0: [ -5  -7 -19 -23 -14 -33 -17 -24 -20 -24 -12 -28 -22 -18 -26 -14 -17 -20
 -13 -18 -21 -18 -26 -27 -18 -19 -20  -6 -18 -27]
1: [24  7 35 27 24 21 19 17 25 20 21 32 12 21 26 27 25 33 25 25 32 15 10 32
 32 15 44 12 20 33]
2: [-31 -35 -24  15 -30 -37 -18 -33 -32   9 -35 -26 -22 -24 -34   5 -40 -21
  -6 -22 -33  -3 -30 -37  -2 -22 -28  -2 -35 -33]
3: [-14 -14   3  21 -16  10  -4 -21   3   8 -28  10   5 -19   7  11 -18   9
   3 -21  16   9 -19  15   7 -21  24  15 -17  12]
4: [-20 -24  29  15 -32  22 -15 -32  22  11 -31  20  -7 -33  22   6 -35  18
  -7 -32  25  10 -27  23 -11 -34  19   5 -29  22]
5: [ 15  -3  25   1 -14  23  11 -12  24  -4  -9  25   6 -14  22   2 -23  30
  15 -15  24   8 -18  29   4 -19  25   2 -18  20]
6: [-23 -28  14  12 -25  18 -15 -24  18   8 -29  16  -8 -29  14  10 -28  17
  -7 -26  19   6 -28  15   3 -25  22   9 -28  15]
7: [ 29  44  14 -26  22  21   7  24  18 -12  22  28  -9  30  28 -14  25  23
 -24  19  19 -12  27  21  -8  25  18  -8  26  21]
8: [-20 -27 -26  -8 -23 -32 -13 -32 -26 -10 -28 -35 -15 -24 -24 -11 -26 -29
 -22 -22 -33 -11 -35 -27 -26 -18 -35 -10 -17 -27]
9: [  7 -23  20  15 -26  25   8 -26  28   9 -18  31  14 -27  24  10 -21  32
  19 -22  30  13 -25  24   6 -20  29  13 -23  25]
10: [-33 -19 -14  21 -28 -29 -17 -19 -22  -1 -15 -30  -6 -17 -18  -2 -21 -23
  -4 -15 -31  -1  -8 -36 -12 -29 -26 -20 -25 -26]
11: [ 8  0 -1  2 17 28  9  5 11 -5 -4 23 25  4 15  3  8 19 -7 20  8  5 15 20
  3 16 22  7 14  8]
12: [-16  28 -56  -1  31 -45 -22  38 -20  13  25 -18 -16  32 -17  -1  28 -13
   1  28 -30   0  36 -19  -8  28 -21 -13  15 -26]
13: [ 17  21   9  -5  31  18   8  38  14 -10  21  17  16   2  21   6  23  15
   5  24  19  -7  16  18   2  32  20   9  25  19]
14: [ 6  1 18  0 17 24 20 10 30  5 14 25  7 21 22  6 11 27 15  8 29  6 12 28
 12 23 28  7 23 23]
15: [-31 -34  14  26 -40 -15  -6 -31 -14  14 -27  -8   6 -28 -23  13 -30 -26
  10 -37 -16   2 -22 -10   4 -35 -22   6 -42 -16]
16: [-10 -29  27  20 -22  31   9 -25  32  23 -31  24  16 -23  26  15 -26  28
  16 -29  32  15 -26  23  14 -22  29   9 -25  31]
17: [  6  -8 -21  11  16 -11   1  10 -12  -5  24 -13  -7  24 -13   6 -12 -22
  -5  17 -28   8  -8 -31 -12   0 -25 -11   8 -22]
18: [36 23 24  2 16 32  6 30 24 15 19 34 19 10 36 21 22 21 13 11 36 12 26 28
 13 20 27 17 22 33]
19: [10 -3  4 -9  3 12 12  1 10 -6 15  4 -2  1 17 -6  1  8 16 10 17  3  9 10
  0  3 14 -5  9 23]
20: [  6  14 -28 -23  -2  -3   1   8 -29 -19  19 -30 -18   2 -20  -4  23 -25
 -31  25 -35  -9   7 -32  -8  17 -48 -27  14 -28]
21: [31 32  5 -2 26 15 15 33 22 -9 26 26  9 27 17 10 10 24 10 19 17  3 29 23
  4 23 25 -1 32 27]
22: [ 20  16  11 -16  32  20   5  18  17  -7  30  21   3  17  13  -8  28  17
   8  17  17 -13  27  18   7  15  31  -9  19  23]
23: [  2  29 -23 -21  31 -20  19  25 -32 -10  32 -27  -8  10 -17  -1  15  -5
  -4  18 -21 -14  35  -7   4  19 -28  -1  37 -14]
24: [22 -3 14 -9  8 29 18  4 25 -2  5 25 12  9 18 -8 12 20 14  2 29  2  5 21
 11 12 26 -5 20 20]
25: [ -4 -23  21  19 -27  24  13 -19  22  19 -25  32  15 -23  25  14 -24  20
  14 -26  30  14 -28  32  19 -21  16  11 -18  23]
26: [  5  22 -33   5  42 -24   5  25 -36  -4  27  -1   2   9 -36   3  43 -13
  -9  11 -30  -8  29 -14 -14  23 -32  -2  15 -17]
27: [-12 -24  -5  -5 -23 -18 -14 -18 -15 -12 -26 -11 -24 -22 -21 -18 -33 -10
  -2 -33 -16  -6 -23 -22 -17 -16 -20 -15 -22 -15]
28: [ 19  -6  15 -15   5  28   9  -2  27 -19   4  23   9  -6  27  -6  -2  23
   9  -7  26 -13   4  24   4  -4  24  -9   9  18]
29: [  9   9  -3 -21   3 -29 -10  22  -8 -18  28 -21 -25  27 -19 -14  33 -17
   9  25  -7 -13  27 -28  -3  28 -15 -18  20 -12]
30: [  0  14 -22  16  15 -26  -6  33 -11  20  25 -14 -21  23 -32  10  20 -35
 -13  24 -19  16  19 -22  -8  27  -1  -3  10 -17]
31: [-25 -39  22  26 -44  32  18 -35  24  20 -35  31  25 -34  21  32 -37  30
  24 -32  24  27 -34  21  13 -36  31  27 -31  22]
32: [-17  25 -30  23  17 -21  -1  -9 -27 -10  10  -7 -10   9 -14  -7  18 -29
   2  -8  -5   0  11 -28  -2   6 -38  13  17 -38]
33: [-32 -35  29  36 -33  21  18 -34  28  22 -36  29  18 -33  27  27 -33  36
  20 -34  25  25 -26  23  22 -34  31  25 -36  25]
34: [-17 -29 -25 -15 -22  -2 -21  -5 -13 -15 -25 -24  -7 -14 -23 -31 -21 -26
 -23 -30 -21 -23 -13 -26 -21 -21  -6 -25  -6 -28]
35: [ -2 -11  13 -14  -8  -2 -12 -16  10  -5 -11   1 -17 -16   8  -6 -23   8
 -19 -16  12 -18 -26  12  -9 -20  10  -2 -19   7]
36: [-24 -24 -35 -14 -30 -32 -21 -30 -29 -27 -30 -26 -16 -25 -34 -13 -34 -33
 -19 -20 -43 -24 -25 -27 -23 -38 -29 -16 -42 -28]
37: [ 21   4  18 -11  13  37  17  -7  24 -14  19  24  18  14  21 -13  20  28
  13  10  30  -5   9  27   9   5  18 -10  10  22]
38: [-21   8 -22   7  33 -15 -23  13 -23  25  -3 -17  13  27 -20  -9  18 -28
 -14  15   5   1  16 -29   8  35   0 -24  18 -30]
39: [-23 -20 -32 -22 -24 -27 -22 -27 -25 -17 -39 -38 -21 -29 -38 -20 -28 -28
 -30 -26 -15 -16 -29 -31 -20 -30 -28 -22 -22 -22]
40: [-20  12 -18  12 -12 -28 -21  11 -31  13  15  -8   3  25 -32   0  17 -19
   1  -4 -54  16  19 -46  -4  26 -19  13  21 -22]
41: [-17 -27   6  15 -21 -12 -11 -23   7   2 -35  -4 -18 -16  18  16 -22  -3
  -3 -17   1  16 -24   1 -10 -28   1   6 -28   4]
42: [-17 -25   1  14 -35  -3 -17 -30  12  13 -28   4  -5 -30   8   8 -28   9
  -4 -29  16   4 -27  11   3 -33  13  11 -21  10]
43: [ 10  14 -12 -13  18 -12  -1  10 -22 -13  12 -12 -17  15 -21 -16  32 -41
  -4  19 -14 -11  15 -24 -12  24 -10 -16  10 -14]
44: [ -8 -12   7   6 -20   3 -12 -15  16   7 -14   4  -7 -14  23  15 -22  10
  -9 -19  13   7 -15   9  -7 -18   6   4 -11  21]
45: [ 20   4 -11 -10  25  -5  10  18 -13 -13  18 -14  22  20 -16  -5  27  -6
  -5  20   7 -11  16 -16   3  29 -22 -12  34 -29]
46: [ 25   6 -10 -25  13  -8 -16  23 -44  -8  20 -31   4  42 -29 -18  33  -1
  -8  37 -18   1  -4 -19  -6  31 -30   0  24 -10]
47: [-10  34 -27 -20  22 -13 -16  34 -30   6   7  -2  -4  47 -39 -28  28 -37
   5  26 -39 -12  23 -23 -18  21 -18   1  37 -47]
48: [-12 -30  14  11 -32  18  -9 -33  19  11 -33  23  -1 -18  15  14 -25  17
  -8 -28  15   3 -25  18 -10 -28  20  -3 -24  12]
49: [-11  17 -18 -21  18 -40 -13  30 -26   8  -1 -24 -10  40 -23 -17  23 -12
   5  16 -39 -15  35 -47  -9  21 -55 -21  14 -18]
50: [ 14 -18  24 -14 -23  24  14 -16  24  -7 -23  25   6 -27  25  -2 -24  32
   5 -28  25  -3 -16  27   1 -24  25  -4 -20  22]
51: [-27 -29  -3 -14 -29 -23 -24 -18 -18 -20 -33 -17 -12 -29 -10 -11 -19  -9
 -17 -31 -18 -23 -31 -13 -30 -32 -28 -21 -34 -17]
52: [ 16 -12  26  14 -16  33   9 -12  29  11 -18  30  19 -24  31  13 -24  32
   9 -24  32  15 -14  25  16 -15  33  14 -22  28]
53: [ 20  15  20 -21  24  22  21  33  16  -1  24  30   7  21  20 -10  24  29
   6  32  27 -10  31  28   1  26  21  -1  29  15]
54: [ 25  18  23 -16  18  34  11  22  31 -15  17  29  -8  18  28 -12  15  30
  -2  12  30 -18  19  41 -12  19  31  -7   9  33]
55: [  0  43  -2 -10  43 -20   5  19 -16  -8  23 -34   0  40 -46  13   9  -3
   5  32 -32  20  39 -23  -1  36 -12   1  35 -31]
56: [ 12 -21  31  13 -28  26   9 -25  28  12 -24  26   9 -25  29   4 -28  26
   1 -26  30  10 -25  30   8 -29  31   7 -22  25]
57: [32 22 18  2 33 31 17 14 12  2 25 25 19 19 20  8 30 31 13 27 23  4 24 22
 11 19 26 18 25 27]
58: [-18  17 -21  17  25 -24   4   6  -4 -17  34 -29  -8  13 -34   8   2 -36
   3  26 -27  -1  26 -32  -9   2 -29   2  10   0]
59: [-35  16 -29 -10  42 -40 -15  18 -22  -3  18 -24 -11  32 -18 -15  15 -21
 -15  26 -16  13  -3 -16  -2  29 -46  -6  16 -30]
60: [ 16  21   6 -18  29  23   7  19  12  -7  26  19   6  36  20 -14  35  20
  11  30  15  13  28   0  11  27  14  -1  24  11]
61: [ 11  17  -6  -9  35 -14   5  31   5  -7  22 -10   0  14 -36  -6  12 -16
   0  25 -30   2   9 -22   4  26 -21  28  40 -23]
62: [ 10   8 -16 -16   7 -21   6  16 -25  -1  19 -21  -6  21 -23  -8  21 -10
 -13  28 -24 -18   5 -15  -5  33 -14 -16  24 -28]
63: [ 23 -11  22 -12  -2  27  16 -17  31  -8 -11  27  13 -12  27   0 -13  26
   8 -13  24  -5 -16  31   3 -14  25  -8  -7  25]
64: [-17 -33  29  33 -37  32  24 -32  31  27 -31  30  25 -30  33  22 -37  33
  24 -32  27  22 -33  30  26 -31  38  27 -30  32]
65: [  7  11 -14 -13  28 -23 -29  14 -30 -10   6 -31 -13   5  -1  -7  11 -32
  -3   5 -18   6   8 -17  11  16 -19 -25  18 -33]
66: [  0 -28  25  25 -30  36  24 -31  30  32 -26  34  26 -34  30  22 -28  30
  29 -33  39  19 -33  31  26 -28  32  27 -21  36]
67: [-24 -38  -1  -5 -38  -4 -30 -36   3 -12 -33 -11 -19 -21  -1 -10 -29 -14
 -20 -27 -13 -26 -37 -14 -16 -32 -12 -15 -23  -9]
68: [ 17  29 -23  14  39 -34 -25  13 -29  -7  22 -32  -8  42 -27  -8  26 -28
 -10  34 -32  -3  26 -15 -13  34 -37 -30  26 -28]
69: [-32 -39 -23  -1 -27 -41 -15 -36 -33  -5 -48 -25 -23 -20 -21   2 -33 -26
  -3 -33 -27 -12 -31 -26 -13 -32 -21 -18 -36 -31]
70: [-13 -24  -1  16 -27  -8  -6 -22   7   9 -23   3 -13 -23   5  15 -29   6
  -6 -23   5  12 -31   8  -8 -28  12  15 -30   9]
71: [10  2 23 -8  6 31  7  8 21 -6  6 21 17 12 23 -3  6 20  6 12 24 -4 11 20
  9  9 29 -3  7 28]
72: [-31 -39 -16  -6 -23 -22 -12 -25  -8  -4 -25 -28 -14 -18 -32  -6 -29 -21
 -10 -31 -18  -6 -26 -23 -15 -31 -23 -15 -22 -15]
73: [-27 -38   5 -11 -34 -21 -30 -33 -12 -14 -34 -13 -29 -35 -18 -18 -39 -17
 -20 -33 -15 -17 -43 -20 -26 -34 -20 -27 -39 -25]
74: [-28 -24 -10  -4 -35 -33 -17 -23 -16 -17 -29 -27 -14 -27 -22 -16 -26 -25
  -9 -27 -17 -17 -32 -18 -18 -28 -11  -6 -29 -24]
75: [ 27  32 -12 -13  34   1  -5  20 -23   4  23 -16   3  15   3 -20  29 -30
  13  20 -25  10  12 -13  10  18 -39  -1  23 -25]
76: [27 19 38 20 17 38 29 15 26 33 16 34 20 11 42 13 14 36 10 20 28 27 17 39
 29 18 29 19 24 35]
77: [11 25 11 10 14 12 13 19 15  7 12  4 10 30 18 13 17 16  8 31 19 13 25 21
  9 30 17 14 13 18]
78: [  8 -11  27  16 -26  34  24 -23  27  18 -11  28  14 -19  32  17 -22  31
  19 -28  28  20 -24  41  22 -25  20  13 -22  32]
79: [  7  42 -22 -13  35  -3  19  12 -14  -5  20   2   2  28 -10  -8  11 -11
   5  27 -16 -12  25 -14  15  27 -21 -16  41  13]
80: [ 16 -12  15 -13  -3  28   6 -14  27  -8 -15  21   3 -15  29  -9 -19  21
   4 -16  24 -11 -19  24   4 -18  26 -13 -23  23]
81: [ 18  21  23 -14  28  17   7  29  13  -1  31  32   8  31  26  -8  33  35
  13  33  21   0  22  26   9  28  31  -8  30  26]
82: [ -1  21 -18 -18  23 -21  -1  27  -2   5  36 -21 -23  31 -28  -5  11 -38
 -16  36 -41 -40  26 -25 -13  21 -23  -9  24 -39]
83: [ 19  17  11  -9  18  19  13  14  21  -4  25  18   0  19  18  -1  11  20
   4  30  20   7  28  22   7  20  23 -14  17  33]
84: [-20  29 -26   0   3 -19 -20  34 -24 -11  16 -45 -15  39 -30 -14  21 -30
   4  28 -22  -7  14 -24 -19   4 -23 -21   7 -49]
85: [-40  42 -16  10  18 -19   2  43 -28   6  28  -5  -2   8 -35  -8  31 -39
   2  44 -25   3  24 -29  10  14 -22  22  27 -37]
86: [  0 -16  22  18 -22  34   9 -24  24  21 -29  21   3 -21  34  18 -26  14
   9 -16  24  20 -17  24  13 -25  22  17 -23  21]
87: [ 14 -23  20  17 -22  37  10 -17  22  16 -20  20  22 -20  26  15 -16  28
  24 -17  32  15 -24  22  10 -20  27  20 -23  27]
88: [27 14 17 18 13 18 15 17 30 14 31 15 -1 14 24 11 18 20  4 10 31 20 19 25
 16 11 18  5 17 26]
89: [-27 -27 -18 -14 -21 -42 -24 -23  -8 -18 -21 -32 -12 -37 -27  -3 -32 -27
 -21 -24 -26 -22 -15 -21 -18 -25 -30 -22 -41 -33]
90: [  2  -9  20  16 -20  24  12 -29  25  14 -24  30   7 -26  23  24 -23  31
  12 -16  30  18 -23  25  11 -20  28  13 -16  31]
91: [ 17  32 -13 -17  28   0   3  12 -14 -18  26 -14  -4  19 -25  -9  17   1
 -19  32 -14 -10  22 -14   7  26 -23  -9  21 -24]
92: [-21  21 -28  21   8 -30  -6   6 -41  28  21 -34   9   8 -22   0  17 -20
 -24  -1 -43  -3   7 -30  25  16 -42   3  19 -23]
93: [20 34 21 17 32 28 11 14 16 21 24 21 19 14 37  6 25 17 12 27 20 27 25 37
  7 30 18  9 18 31]
94: [  0 -37  33  33 -33  34  26 -30  34  29 -28  35  32 -35  33  26 -32  32
  26 -31  22  24 -29  34  30 -33  37  31 -38  28]
95: [ -4 -30  36  30 -27  34  19 -33  29  21 -36  33  21 -31  27  23 -38  32
  27 -35  31  19 -27  32  22 -31  39  14 -31  33]
96: [-20 -37  20  31 -38  19  23 -27  17  24 -37  25  30 -32  22  23 -27  25
  23 -38  28  23 -28  26  24 -31  22  30 -33  26]
97: [ 11  14  23  21  16 -27   8  42   8  27  42   5   3  31   4  21  25  -6
  19  17  25  -1  23   1  26  36   6  22  23  17]
98: [-22  42 -35  37  12 -44  -7  31 -36  14  15 -25   2  13 -35  25  43 -30
  -2  13 -16  19  33 -25  -6  42  -4  37  12 -15]
99: [ 33  21  26 -26  29  25   1  21  32 -17  23  30   1  23  21 -10  25  34
  -9  23  32 -31  22  22 -15  27  27 -21  19  28]

[ -4  -7  11   1 -11  14  -4  -8  21  -2 -11  20   6 -19  22   5 -15  20
   2 -14  16   9 -13  23   7 -20  23   3 -18  21] 5 44
[ 10   6 -23  -6  40 -18   5  20  -8 -11  14 -18   9  29 -26 -17  15 -28
  14  31 -29   8  21 -20  16  20 -29  -2  48 -14] 61 75
[-11  29 -35   0  16 -13  16  36 -33  26   9 -44 -14   6 -28  -5  23 -25
   3  24 -27   9  36 -11   5  29 -30 -12  27 -15] 23 30
[  0 -23  -6 -13 -21  -8  -3 -21  -7 -17 -34 -10 -22 -21   0 -14 -23  -5
 -14 -19  -1 -17 -24  -9 -19 -20  -5 -22 -23 -11] 27 67
[41 21 29  9 21 36 15 30 27 17 20 35 16 33 31 21 28 27 16 22 27 18 23 39
 11 19 49 23 25 33] 18 1
[ -1  -1 -12   4 -10 -18 -16  -9 -25  -9 -18 -29 -15  -5 -21 -18 -18 -26
 -18 -19 -23 -11 -11 -25 -20 -17 -26 -12 -13 -12] 0 27
[-31 -14 -21   3 -13 -43 -16 -10 -19 -13  -7 -22   0 -15 -29   0 -24 -25
 -16 -15 -18   1 -15 -38 -13 -14 -37   1 -22 -32] 10 8
[ 13  36 -35  15  20 -30   0   8 -34   7  25 -26  15  39 -25 -14  16 -42
 -18  21 -38  -6   9 -28  -7  39 -19   5  36 -29] 68 62
[-14  -2  -9  -4 -17 -26 -21 -21 -26 -11 -19 -42 -15 -19 -20 -17 -21 -26
  -5 -17 -26 -18 -30 -21 -12 -27 -22 -10 -16 -24] 0 74
[-41 -28 -34   5 -28 -32 -17 -32 -43   5 -23 -33  -6 -36 -37  -4 -38 -38
  -4 -24 -37   5 -33 -37   1 -36 -38  13 -27 -25] 2 8
[ 15 -25  35  11 -23  32  10 -24  33  14 -23  23   4 -25  34   5 -21  29
   8 -25  28   9 -24  31  10 -24  33  15 -31  33] 56 9
[ 9 -4  5 -2  2 25 -2 13 20  8  7 13  8  3 20  2  7 25 13 17 17 -4 15 18
 14  4 24 -1 13 26] 71 24
[ 10   9   0   7   1 -28  -4  14  -5   2  24 -21 -41  18 -15  13  33 -12
 -13  41 -16  17  39 -21  -6  11 -19   7  18 -16] 30 29
[-36 -17 -35  -4 -24 -33  -8 -28 -27  -9 -24 -24 -16 -26 -31 -18 -28 -25
 -19 -23 -34 -15 -24 -19 -13 -18 -28 -19 -21 -24] 8 39
[ 15  -6   7 -28   7  13  -4  -6 -10 -18  -2   8  -5  -8   4 -13   1   0
 -15 -17  -2 -16 -16  -7  -9 -10 -15 -16 -12   2] 35 19
[-13   1 -24  -9  -7 -18   4   2 -40  -1  -8 -23  -8   6 -16 -22  -7 -43
 -17  -9 -24  -3   3 -32 -13 -11 -21  -6 -12 -17] 0 10
[-26 -29  -7  15 -36 -43 -14 -27 -23 -11 -36 -28 -12 -25 -21 -15 -27 -20
 -13 -35 -13 -18 -37 -19 -13 -39 -19 -15 -32 -14] 74 69
[ -1  31  -8   7   0 -15  -7  17 -16   6  16 -20 -16  17 -25   7   3 -16
 -11  24 -17   8  21 -21 -12  14 -26  -2  11 -28] 30 62
[  8  13   1  -9  32  27  16  17  14 -14  22  24  10  17  20  -3  15  17
  16  18  23  -9  14  11   5  11  16  -8  16  13] 22 83
[ -8  30 -37  -8   8 -26 -16  18 -42   1   2 -34  -7  29 -24  -4  12 -22
 -15  23 -27   6  18 -21  -6  11 -21 -15  12 -31] 84 62
[-17  36 -19   0  41 -30 -16  30 -44  -5   9 -33 -21  26 -32  13   8 -16
 -17  17 -17 -22  44 -14   6   7 -32   3  36 -36] 23 12
[-28 -23 -21  -8 -14 -34  -3 -29  -9 -14 -18 -31 -15 -27 -19 -25 -25 -33
 -24 -29 -27  -8 -30 -34 -18 -21 -28 -16 -25 -24] 8 72
[  6 -22  25  -7 -22  18   7 -27  19  -9 -23  23   3 -28  26 -10 -20  22
   7 -27  20 -12 -26  23   6 -23  21  -4 -26  23] 50 80
[ -8  -6 -37  29 -11 -36  11  -7 -36   8 -15 -31   5 -14 -47  20 -29 -25
  19   1 -25  21  -4 -22   8 -21 -37  20  -6 -34] 10 2
[-45  18 -53   2  29 -23 -10   1 -30   8  16 -17  11  18 -30   8   9 -24
 -14  34 -27  -4   3 -19   2  31 -17   5  -3 -16] 59 38
[ 17  54 -13 -10  27  -7  -2  19 -18 -21  20 -18   3  38  -7 -28  38  -2
  -8  36 -25  -7  39 -28  -2  24 -14 -16  30 -14] 91 79
[ 18 -22  33 -10 -18  28  15 -27  30  -2 -26  36   5 -24  31   1 -25  32
   9 -30  29  -5 -25  31   7 -25  29   1 -24  33] 50 56
[ 18   2  13 -24  20  23   7   1  18  -6  23  21  10   8  23  -9  21  23
   5  10  21   1  12  35  21   7  11 -15  15  20] 37 24
[ 17   8 -14  -8  23 -19   5  41  -8   8  26   7  -2   5 -13   7  23 -17
  -6  18 -32 -16  32  -8 -16  41 -36  -4  15 -21] 26 62
[ 25  14   9 -13  24  19  16  12  15 -10  20  17   8  11  12   5  22  -2
  17   8  14  -3  27  19  11   9   6   2  15  14] 22 83
[ 16  -5   5 -17   8  -5   6  -3   8 -22   2  -5  -5  10   8 -13  12  -2
  -8   9  10  -3   9  -7 -15  12  10   6   9 -11] 19 11
[ -5 -14   8 -18 -16   1 -11 -20   9 -10 -20   4 -12 -24  12 -12 -18   4
 -10 -21  17 -10 -28   1 -14 -16  10  -6 -15  19] 35 44
[ 34  22 -20 -29  18   0  -3  19 -21 -17  19 -21  -9  29 -29 -14  19 -17
 -24  21   4 -20  22 -21 -19  32 -10  -9  34 -15] 91 62
[-20 -34  24  19 -25  17  -4 -30  19  18 -32  12   3 -26  22  13 -31  19
   3 -25  20  10 -32  18   5 -19  21   8 -41  12] 6 48
[ 13  19  15 -19  20  18  12   8  20 -17  26  20  -7  18  32 -17  37  19
   2  22  24  -9  36  22   6  14  20  -1  16  24] 22 83
[-21 -21  12  28 -41  -9 -16 -35 -15  24 -31 -12  -3 -30 -18   5 -35 -15
  -7 -35 -10   0 -35  -1 -15 -21 -22   9 -30 -21] 15 70
[ -2   5  -9 -15   7 -13 -13  16 -20 -30  19 -20  -8  20 -35 -11  25 -43
  -1  16 -15   2   0 -14 -25   6  -8 -13  12 -26] 43 62
[  9 -24  14   1 -19  23   6 -22  20  -6 -22  18  11 -27  19  -3 -16  25
   2 -24  23  -1 -21  24   5 -27  21   1 -24  21] 50 80
[  7 -23  32   3 -29  33   6 -25  24   8 -31  34   8 -26  24   8 -32  29
   6 -26  30   6 -24  25   9 -26  28   9 -30  21] 56 9
[  5 -21   7 -22 -24  15  -9 -25  10 -20 -19  21 -17 -24  18 -14 -23  22
 -13 -24  16 -18 -22  12 -17 -27  18 -14 -23  12] 35 80
[  2  20  -2 -32  27  -9   1  15 -20 -18  12 -29 -18  30 -37  -4  35 -35
   9  15 -19 -23  29 -26   3  27 -25  -5   9 -24] 43 29
[ -6  20 -28   2  34  -5 -11  26 -24  29  32 -30 -22  47 -23   2  43 -30
 -43   6 -24  17  40 -39  22  25  -8   8  32 -32] 30 38
[  1  34   2   0  21   0   7  31 -12  -3  15  -9  17  16  -6  17  19   8
  17  27   6  17  25  -1  12  21  -4  15  31   2] 77 13
[-15   9 -24  14  13 -29 -24  17 -20   2  15 -25  -3   1 -17  11  35 -25
 -23  35 -21   3   7 -10   2  35 -21  12  -2 -31] 30 59
[ -1  15  -6 -12  20 -17  15   9 -11  -3  32  -5   0  35 -17  -2  20 -13
  -5  24  -6 -16  19 -13 -13  14  -8 -16  20 -13] 62 43
[-14 -22  -7 -23 -18 -30 -13 -10 -19  -6 -28 -26 -19 -12 -18  -9 -13 -30
 -15 -17 -26 -13   6 -22 -16 -21 -22 -10 -23 -23] 0 27
[28  4 30 18  7 37 11  0 33 20 14 40 14 11 38 11  4 26 14 11 35 11 10 33
 20  1 25 16 14 34] 76 18
[-24 -27   8  27 -42 -14  -8 -19  -8  21 -41 -17  -8 -32  -6  11 -35 -17
 -12 -37  -8  10 -26 -23   0 -19 -18   9 -31 -11] 15 41
[ 16 -14  17 -14 -13  27   5 -20  26 -15 -14  21  -5 -18  26  -9 -12  23
  -2 -19  21 -14 -21  23  -4 -21  20 -14 -12  21] 80 63
[ 11  24 -33  -7  15  25  13  30  -7  -6  25   8   3  11 -18 -12  18 -11
  14  10  -6   5  26  -2  19  26   0 -15  18 -13] 79 91
[ 12 -24  23 -10 -27  21   6 -27  20 -16 -22  17  -2 -23  26  -8 -28  22
  -2 -24  25  -6 -25  17 -11 -29  24 -11 -18  21] 50 80
[-23 -21 -20   0 -28 -25 -16 -24 -28 -12 -34 -23 -10 -38 -29  -9 -23 -34
 -14 -25 -23 -16 -27 -26  -6 -25 -15 -21 -25 -23] 74 8
[ 16  28 -26  -1  29 -12 -12  24  -5 -13  34 -25  -2  25 -20  -4  23 -20
 -20  39 -31 -16  26 -27  22  35  -2  -1  35 -23] 91 62
[-10   8 -17  38  18 -11  -6  31 -45  -3  27 -27 -13  24 -24   7  37 -24
  -1  25 -19   2  -2 -31   0  10  -8  14  23 -33] 30 85
[-23 -37   6  22 -42 -25 -16 -31  -1  18 -29 -17 -17 -36  -3   5 -31 -11
 -16 -26 -25  11 -41 -24  -2 -37 -14   7 -35 -21] 15 2
[-12  -6 -23 -14  -7 -25 -25 -14 -31 -19 -16 -31 -21 -15 -29 -16 -18 -14
 -23 -17 -36 -13 -10 -22 -30 -23 -31 -23 -15 -15] 0 8
[-14  23   8  14  29  -8  17  17 -22  12  42   7  -9  37 -25  -1  12 -29
  31   2 -28  -9  18 -34  23  40 -38  24  23 -36] 61 85
[ 10 -17   2 -21 -11  20   7 -10   4 -13 -14  19  -5 -21  16 -12 -21  14
  -3 -17  14 -11 -20  16  -4 -23  19  -3 -14  15] 80 35
[ 29  29 -43  -5  30  -1 -10  43 -20   0  47 -19 -15  26 -26  -6  45 -32
 -15  21 -24 -15  39  -5 -21  37 -26  -9  26 -21] 26 68
[ -2  -1 -12 -11  -6 -23 -17 -13 -36 -27 -14 -19 -17 -15 -19 -13 -20 -16
 -16 -12 -14 -10 -10 -16 -18 -14 -30 -15 -13 -20] 0 27
[-10 -34   5 -16 -19 -23 -12 -27   1 -11 -25  -4 -23 -26 -11 -12 -25 -15
 -12 -19  -9 -13 -20  -7 -11 -15 -11 -15 -27 -22] 27 67
[ 18  23 -10 -16  39  18   7   5 -10 -19  23  14   6  25  -7 -23  19 -10
   8  18  -7 -14  17   3  -6  27   8 -11   8 -13] 91 79
[-13 -18  10   8 -33 -10 -18 -35   9   2 -20 -20 -18 -28  -5  -3 -21  -9
 -17 -29  -2 -12 -29 -14  -4 -28 -17  -3 -18 -16] 67 27
[ 11  20 -26 -17   9  -8  -3  14 -27  -9  24 -19  -3   9 -35 -13  24 -26
  -9  23  -5  12  24 -41  -2   7 -15  -9  10 -19] 43 91
[ -8  15 -30 -32  29 -37 -14  20 -28  -2  10 -32  11  19 -25 -33  14 -14
   1  26 -14  -6  15 -20  -4   8 -39  -1  36 -27] 59 23
[-17  13 -14   4  13 -14  -7  22 -21   8   9 -30  11  18 -23  11  29 -21
 -16   3 -39 -16  20 -14 -18  41 -23  -4  18 -18] 62 26
[12  1  5 11  8 14  6  4 13  9 -5 23 10  2 16 11  4 17 11 10 17 14 20 24
  7  2 12 10 11 13] 11 19
[19  8 26 -5  3 22 21  8 24  5 13 18 10 14 26 12 20 26  6 14 22 -8 23 24
  5  8 31 -2  7 33] 71 14
[-28 -25 -30  13 -23 -34 -11 -26 -22   5 -37 -20  -6 -33 -22   8 -41 -20
   5 -32 -42  15 -18 -21   0 -32 -27   3 -31 -34] 2 69
[-43  37 -22  28  29 -10 -27  49  -7  -6  17 -24 -14  21 -38  25  34 -29
 -33  10 -19 -25  35 -56  12  37 -46  -9  37 -44] 85 12
[ -6  22 -38  49  29 -51  18  10 -39  27  26 -26  20  28 -29   4  18 -32
 -26  29 -35   9  26 -26   8  49 -39   6   2 -34] 92 98
[ 13   0  -2 -13   8  -1   4   9  10   5   5   9  -2   6   7  -1  14 -13
  -4   8  17   3  -2   1 -14  17  17   3  -2  -3] 19 11
[ 25  27  25 -11  26  23  19  18  16  -5  25  21  17  12  30   1  24  36
  15  13  27  15  17  25   8  27  24  11  22  25] 57 81
[-24  37 -47  31  -1 -45  -6   7 -39  18  13 -25   3  44 -35  -8  22 -32
 -18  37 -49  12   8 -33  15   1 -34  17   4 -10] 92 40
